|  1.414 |  0.557 |  0.118 |  1.033 | -4.260 |  1.033 | -0.730 |  1.614 | -3.657 | -0.136 |  0.251 | -1.115 |  3.650 |  1.579 | -0.615 |
|  3.384 |  1.887 |  1.837 |  1.423 | -3.183 |  2.669 | -2.611 |  3.384 | -3.771 | -1.833 |  1.644 | -1.217 |  3.389 |  0.772 | -1.409 |
| -1.324 |  0.149 | -1.542 | -1.817 |  1.833 | -0.774 |  4.104 |  2.309 |  3.311 |  2.744 |  2.310 |  0.648 | -3.251 | -0.576 | -0.055 |
|  3.067 | -0.601 | -3.707 | -0.611 |  1.343 |  0.610 | -4.865 |  0.825 | -0.697 | -0.838 |  0.737 |  2.564 | -2.064 |  0.310 | -0.760 |
->
|  3.384 |  1.887 |  1.837 |  1.423 | -3.183 |  2.669 | -2.611 |  3.384 | -3.771 | -1.833 |  1.644 | -1.217 |  3.389 |  0.772 | -1.409 |
|  3.067 | -0.601 | -3.707 | -0.611 |  1.343 |  0.610 | -4.865 |  0.825 | -0.697 | -0.838 |  0.737 |  2.564 | -2.064 |  0.310 | -0.760 |

| -1.046 | -2.266 | -0.059 | -3.694 |
| -0.195 |  0.444 | -2.827 |  3.728 |
|  4.939 | -2.295 |  1.823 |  1.032 |
| -2.770 | -0.572 |  3.231 | -4.482 |
->
| -0.195 |  0.444 | -2.827 |  3.728 |
| -2.770 | -0.572 |  3.231 | -4.482 |

|  0.912 |  0.013 | -2.108 |  2.508 | -1.850 | -1.830 |
| -3.600 | -0.167 |  2.507 | -0.984 | -1.336 |  4.407 |
|  2.441 | -1.992 | -2.105 |  2.033 |  0.399 |  4.354 |
| -2.299 | -0.406 |  2.919 | -3.210 |  1.026 |  4.229 |
| -1.288 | -0.217 |  2.919 | -3.212 |  2.952 |  3.644 |
|  2.441 | -1.996 |  1.734 | -3.129 | -0.573 | -1.826 |
|  1.521 |  0.198 |  0.161 | -2.065 |  3.877 |  3.321 |
| -3.973 | -0.106 |  2.550 | -0.543 | -1.817 |  4.407 |
| -3.588 |  1.441 | -1.556 |  1.432 |  2.927 | -1.458 |
| -3.974 |  1.441 | -1.413 |  2.508 | -0.444 |  2.774 |
| -3.792 |  0.056 |  2.342 | -0.226 | -1.845 |  4.363 |
|  1.716 |  0.674 | -0.022 | -1.303 |  3.877 |  3.277 |
->
| -3.600 | -0.167 |  2.507 | -0.984 | -1.336 |  4.407 |
| -2.299 | -0.406 |  2.919 | -3.210 |  1.026 |  4.229 |
|  2.441 | -1.996 |  1.734 | -3.129 | -0.573 | -1.826 |
| -3.973 | -0.106 |  2.550 | -0.543 | -1.817 |  4.407 |
| -3.974 |  1.441 | -1.413 |  2.508 | -0.444 |  2.774 |
|  1.716 |  0.674 | -0.022 | -1.303 |  3.877 |  3.277 |

| -0.158 | -2.153 | -1.343 |  0.765 | -0.963 | -0.744 | -1.025 |  0.867 |  1.863 | -1.673 | -0.781 | -0.420 |  2.341 |  3.750 | -0.426 | -1.728 |
| -1.778 | -0.484 | -1.151 | -1.567 |  2.045 |  1.349 | -0.276 | -1.814 | -0.824 |  0.978 |  1.921 |  0.839 |  5.628 | -0.780 | -1.595 |  0.388 |
->
| -1.778 | -0.484 | -1.151 | -1.567 |  2.045 |  1.349 | -0.276 | -1.814 | -0.824 |  0.978 |  1.921 |  0.839 |  5.628 | -0.780 | -1.595 |  0.388 |

|  2.547 | -0.223 |  0.921 |  4.108 |  5.561 | -2.182 |
|  0.477 |  2.280 |  0.821 |  1.516 | -3.292 | -0.851 |
|  2.612 |  1.547 |  0.713 | -5.863 | -2.936 |  0.576 |
->
|  0.477 |  2.280 |  0.821 |  1.516 | -3.292 | -0.851 |

|  0.055 | -5.043 | -4.119 | -1.764 | -3.942 |  4.180 |  5.182 |
| -0.862 |  3.202 |  2.177 | -5.854 |  5.592 |  4.087 |  2.580 |
|  3.983 |  3.170 |  3.657 |  5.630 | -2.489 | -4.596 | -0.432 |
|  3.179 | -3.711 |  2.217 | -4.090 |  2.847 | -1.745 |  3.482 |
->
| -0.862 |  3.202 |  2.177 | -5.854 |  5.592 |  4.087 |  2.580 |
|  3.179 | -3.711 |  2.217 | -4.090 |  2.847 | -1.745 |  3.482 |
